One turning vector, and how many steps it has turned:
The counts run from 0 to 210.
[169 160 132 130 164  95 120 195 117 144 124 103 122 108 113 156 126 119
 130 159 147 126 136  96 132  81 129  95  94 129  97 134 140 142 138 123
 160 127 151 135 150 143 145 152  96 162 148 169 172 128 112 153  82 130
 168 176 179 135 188 135 137 167 122 160 122] -> 131
[156 145 108 154 140 149 163 163 135 163 130 101 103 115 159 102 124 153
 123 186 144 141 170 115 115 139 159  83 115 125  71 116 148 153 111 107
 148 169 133 103 131 135 100 172 115 115 119 133 165 185 152 184 117 120
 146 181 115  93 169 128 142 120 157 108 131] -> 161
[162 133 105 148 126 170 115 189 108 153 155  83  89  97 153 134 105 115
 137 125 144 133 141 111 137  69 142  97  74  76 100 119 133 127 110 111
 139 138 161 114 155 142 118 116 124 157 113 170 132 127 150 178  90 137
 169 163 150 121 152 137  97 163 138 148 125] -> 4
[168 148 133 106 138 123 188 137 127 146 138 127  85 122 145 115  89 147
 129 186 145 176 173 107 119 125 197 113 109 119 118 100 115 156 103  95
 132 138 179 162 141 136 139 136  96 150 133 149 145 135 124 192 123  91
 124 151 138 102 166 129 136 141 130 119  86] -> 108
[123 119 129 117 137 112 117 188 137 167 148  96 149 115 121 166 115 123
 135 158 149 157 163 129 110  85 166 109  76 163 120 138 134 151 117 121
 156 121 141  77  91 150 132 157 123 160 169 138 105  72 152 194  90 116
 119 146 144  88 165 139 116 149 149  97 100] -> 182
[140 103 150 152 141 137 130 188 151 178 148 114  98 124 111 142 144 108
 102 176 123 182 146 153  88 105 185  87  55 145 126 154 157 145 125 134
 149 143 121  99 131 142 149 161 117 163 130 115 141 116 152 167 124 111
 143  99 124  74 164 144 118 136 107 119 110] -> 191
[136  93 125 128 147 114 151 170 117 147 138  99  63  92 159 113 142 146
  84 187  93 135 151 113 154  76 142  89  93 127 124 111 136 134 101 149
 145 175 147 140 148 128 104 109 109 148 116 166 123 129 115 187  90 143
 148 199 138 125 161 121 108 150 142 102 121] -> 69
[202 117 137 112 131 122  94 163 140 153 144  98 100 109 136 152 121 116
 146 140 172 145 141  88 122 117 177 111  84 142 117 101 115 161 127 124
 150 110 150  86  99 120 139 167 146 150 149 138 169  71 143 177 106 158
 141 149 137 133 178 136 110 162 155 147 153] -> 0
[195 130 137 107 151 131 123 174 144 157 152 106  87 116 139 132 106 141
 138 134 164 135 150  84 136 136 171  88  99 114 133  74  88 147 128  86
 140 132 141  97 131 129 123 152 107 125 109 168 184 116 176 175 109 136
 124 158 129 127 163 131  88 151 123 128 135] -> 135
[152 133 142 129 120 106 135 154 148 141 117  98  86 106 111 156 173 147
 116 178 174 173 130 131  90  80 189 124  71 152 108 111 105 156 100 125
 186 159 144 120  92 111 151 122 122 151 122 122 130 108 125 172 120 114
 133 138 126 146 185 149  90 146 137 131 142] -> 208
[122 151 107 137 115 157 110 184 118 139 151  81 102 102 139 153 111 100
 111 138 157 129 155 134 101  57 117 119  71  98  90 146 135 157 114  77
 155 146 185 113 125 142 118 132 137 129 110 129 123 128 137 188  87 120
 167 176 122 124 169 136 124 147 138 116 135] -> 157
[148  99 162 102 150 124 153 154 158 172 128  98 105 135 138 128 136 130
 165 164 137 133 146 106 117  96 142 114  97 132 118  91 117 133  99  92
 165 174 198  83 109 116 151 111 135 128 112 145 142 142 181 190  91 131
 156 137 112 159 177 109 100 141 110 120  92] -> 83
[122  87 140 128 147 112 126 198 118 157 165  93  93 119 137 130 139 137
 105 156  94 134 159 131 138  87 122  74  90 123 134 128 136 118 108 127
 150 164 117 116 158 162 113 123 101 152 119 160 126 113 184 180  88 111
 154 154 118 106 153 126  98 130 116 112  93] -> 58
[144 142 140  73 119 108 122 168 126 159 105 101 143  94 168 123 140 143
 123 151 130 165 165  95 132  92 145  82 115 146  87 125 154 142 130 109
 158 174 170  95 116 156 132 137 103 133 129 160 111 104 143 182 102 123
 185 176 124 123 153 146 122 123 174 142 133] -> 42
[170  95 133 127 134 134 139 160 133 176 145 124  99 101 162 117 114 145
 112 151 136 192 156 132 129 134 197  86  74 113 110 126 143 145 120  94
 139 162 143 103 139 149 131 132  99 120  87 137 113 118 186 186 104 125
 136 136 108  77 133 141 105 119 154 105 106] -> 45
[201 154 104 114 144 156 111 155 144 170 133 109  71  96 141 133 114 124
 119 167 176 146 117 104  93 106 157 111  78 122 103  94 131 166 119  95
 149  91 159 110  99 111 123 140 127 146 157 131 158 127 125 174 110 130
 134 175 129 123 174 166 136 164 158 128 156] -> 144
[125 117 121 140 117 117 140 170 133 173 149  73 102 124 149 109 145 115
 103 150  92 125 117 130 122  88 148  96  59 115 113 115 123 109 117 105
 149 168 166 129 168 105 161 105  97 125  71 134 154 152 133 182 104 135
 171 144 130 141 140 107 138 127 128 117  97] -> 86
[144  86 147 120 113  74 105 171 135 149 154  91  75 108 130 129 181 128
  75 152 115 142 130 116 115 105 152  95  78 180 123 121 123 138 117 146
 162 163 112 116 143 120 107 147 110 134 123 128 167 107 111 186 131 154
 159 171 121 144 171 131 122 130 137 108 153] -> 205
[125 126 150 123 133  99 140 168 124 148 128 100  89 106 111 184 159 141
 117 176 132 153 161 133 102  23 148 107  94 141 117 135 121 126  93 112
 177 163 154 143 119 139 171 109 143 156 141 144 127  95 140 164  98 102
 142 143 128 134 188 134 107 141 127 141 112] -> 66
[141  93 151 116 122  82 118 156 132 141 160  96  68 101 121 158 159 123
  98 161 147 164 151 139  93  80 170 104  78 160 144 110  96 151 108 105
 172 142 134 115 114 136 150 127 152 144 113 106 150  57 148 176 112 131
 120 143 116 124 182 146  90 139 137 106 133] -> 64
[164  96 113 129 154 108 146 136 133 168 120 113  78 113 162 113 150 124
 114 191 146 146 114 109 129 110 160 105  81 141 112 112 129 151 103 134
 154 143 182 130 104  94 131 114 122 147 125 127 126 135 108 186  70 141
 141 177 138 140 179 129 137 160 170  92 128] -> 80
[142 142 120 132 123 184 135 195 125 163 162  80  90 118 147 143  90 140
 152 137 129 130 164 105 118  68 138  92 106  95  93 109 132 108 111  86
 146 159 162 102 144 159 137 150 136 155 142 168 171 157 154 157 123 113
 153 154 124 132 177 119 120 143 118 142 102] -> 148
[158 113 147 120 144 144 164 156 134 157 173 124  96 119 134 127  92 102
 120 172 102 143 169 123 126 115 162 125  84 123 150 110 126 163 105 101
 115 131 162 123 163 129 130 128  94 144 122 149 141 121 146 212 100 110
 124 137 134  92 169 114 124 129  84 103  78] -> 110
[140 134 146 109 129 143 133 180 127 160 135  89 146 120 140 137 131 145
 155 166 116 135 194 121 125  70 117 106 117 142  85 101 157 165 106  96
 174 158 154  89 123 136 104 126 119 110 147 150 121 121 175 199  66 104
 151 173 125 115 171 122 122 121 124 138 119] -> 30
[180 159 123 119 173 106 114 172 124 147 127 111  99  86 125 138 125 123
 112 164 146 125 138  93 132  93 139  92  92 120  94 109 142 146 138 130
 152 130 152 136 152 126 124 129  77 149 127 169 162 151 113 151  91 127
 165 197 164 141 164 153 142 178 136 155 147] -> 132
[165 104 110 133 127 137 105 159 132 170 181  88  90 114 150 101 117 113
  90 146 131 119 137 110 113 134 154  80  85 143 114 107 136 143 123 107
 124 134 123  87 132 121 112 190 146 124 155 113 191 131 123 189 130 165
 149 181 124 114 166 118 156 128 152  99 145] -> 152
[191 139 161 107 143 103 132 159 128 173 154 128  99 110 127 112 131 111
 112 144 138 162 134  94 110 143 186  97 105 138 117 103 122 142 142 105
 146 150 137 109 160 140 160 173  91 130  85 135 208 140 144 157 130 146
 157 140 134 133 172 139 122 132 106 152 126] -> 125
[133 152 133  95 124 109 119 163 137 148 143  96 128 116 117 136 117  96
 107 170 105 139 129 128  85  75 120 118  49 156 113 112 143 167 120  89
 154 117 188 149 164 111 160 109  92 149 131 126 134 107 112 196 120 104
 166 141 143 126 183 139 166 142 101 143 110] -> 103
[164 125 140 112 120  84 127 153 146 142 123 101  81 115 123 146 174 144
 105 167 160 168 136 111 100  99 177 107 102 174 114 103 104 156 111 134
 178 157 139 117 100 120 142 135 127 134 123 122 153 108 129 164 128 136
 135 142 118 157 185 144  95 139 146 126 155] -> 207
[130 132 132  89 129  96 124 169 141 135 145  76 136 136 144 137 127 117
 135 149 125 111 148  98 125  83 117 115  79 125 110  94 104 139 105  80
 163 154 198 134 147 123 141  99 101 134 107 168 117 113 151 196  90 105
 157 152 125 162 179 120 135 146 136 116  88] -> 94
[164 112 154 102 152 114 123 178 121 149 167 110 106 111 133 108 122 114
 115 130 120 124 155  85 149 127 146 101 104 127 123 107 139 134 144 114
 119 159 162 108 180 152 125 163  78 118  88 172 180 139 131 180  99 162
 164 186 150 136 161 120 126 131 100 135 123] -> 123
[138 150 137 105 123 154 141 180 128 162 121  94 138 111 142 115 128 147
 143 159  98 149 191 132 119  66 125 101 102 140  70 111 160 158 124  99
 166 167 157  93 146 142 114 114 106 109 124 141 133 148 170 176  88 114
 161 163 126 115 169 134 136 118 129 146 130] -> 31
[165  92 132 119 150 108 144 130 143 178 135 105  83 125 159 114 137 137
 133 181 147 136 130 105 137 124 150 116  82 137 133 101 113 163  96 116
 145 144 177 106 112 100 122 111 132 119 110 131 119 125 130 201  75 147
 134 174 129 146 174 115 108 153 151  81 126] -> 81
[114  94 145 143 118 129 117 165 127 176 158  81  77 112 127 136 144 100
  99 135 107 140 131 142 110  58 153 119  60 142 148 117 126 128 110 104
 158 146 156 102 146 102 173 106 138 134  94 114 150 103 140 178 109 146
 147 131 124 148 170 111 103 125 103 115 105] -> 75
[103  95 147 143 101  96 122 159 104 161 156  75  98 121 131 149 151 113
 104 142 117 135 137 124 125  44 151 118  80 153 130 132 131 113 107 111
 164 169 146 109 142 117 176 129 140 139 112 107 149 104 118 170 101 142
 150 149 128 154 172 106 120 122 131 127 107] -> 76
[125 100 144 162 141 114 130 193 138 158 152  93  82 127 112 131 166 133
  92 171  83 146 135 146 113  91 135  87  76 148 114 145 147 128 111 149
 161 168 121 125 167 126 119 133  98 141 115 134 160 152 127 167 115 130
 169 139 131 110 175 132 120 132 103 119 140] -> 203
[187 124 120 131 128 153 137 174 123 169 153  90  95 118 173 113 122 146
 128 155 127 127 147  82 131 140 171  53 117 106  94  97 145 118 120 137
 144 160 132  98 154 141 126 179 130 148 155 142 190 143 152 164 130 142
 160 157 132 122 164 119 134 141 155 143 137] -> 7
[160  91 146 115 122  90 101 140 141 155 149 109  63  94 129 134 158 120
  66 161 134 168 130 150  88 103 183  97  68 154 131 112 104 157 119 109
 161 142 132 126 124 116 131 125 123 134 108 106 153  80 144 183 120 135
 126 142 103 116 177 145 104 139 137 105 140] -> 63
[129  99 152 133 140 108 118 194 133 188 146 104 142 132 123 141 145 116
 116 163  92 166 159 132 109  99 159  68  94 140 120 146 161 130 125 123
 165 165 122  84 154 139 153 160 119 156 133 128 136 106 174 176 111 113
 158 117 126  94 172 122 125 113 116 138  81] -> 48
[138 141 147 107 131 104 125 160 149 156 145 106 126 133 107 128 126 100
 113 162  90 139 137 120  75  87 133 114  65 168 127 106 132 166 119  91
 164 111 180 145 145 107 162 123  96 146 150 115 157 114 135 192 134 100
 155 121 131 126 193 132 162 126 100 145  92] -> 102
[126 149 125  95 127 107 151 170 140 132 138  83 124 132 158 120 128 137
 136 151 118 129 150  84 130  91 126 102  92 114 105 101 107 122 118  86
 163 165 188 154 155 132 157 104  77 137 116 172 140 142 146 190 117 108
 163 164 138 159 171 126 138 141 138 128  88] -> 95
[188 135 139 154 136 114 116 158 126 172 167 115  93  97 110 144 118  90
 102 159 154 158 116 136  96 119 204 126  58 120 132 125 110 159 133  88
 138 115 134 117 155 122 169 151 107 132  84 119 184 109 141 168 104 137
 135 124 144 110 187 136 115 137 109 121 119] -> 127
[159 125 118 119 141 167 111 178 130 148 163  85  70 108 146 154  95 114
 140 137 162 123 145 113 106  85 140 119  79  97 115  95 107 165 105  79
 138 118 171  92 115 131 120 134 143 143 140 158 132 111 163 185  93 122
 126 163 109 129 179 133 106 142 129 113 135] -> 146
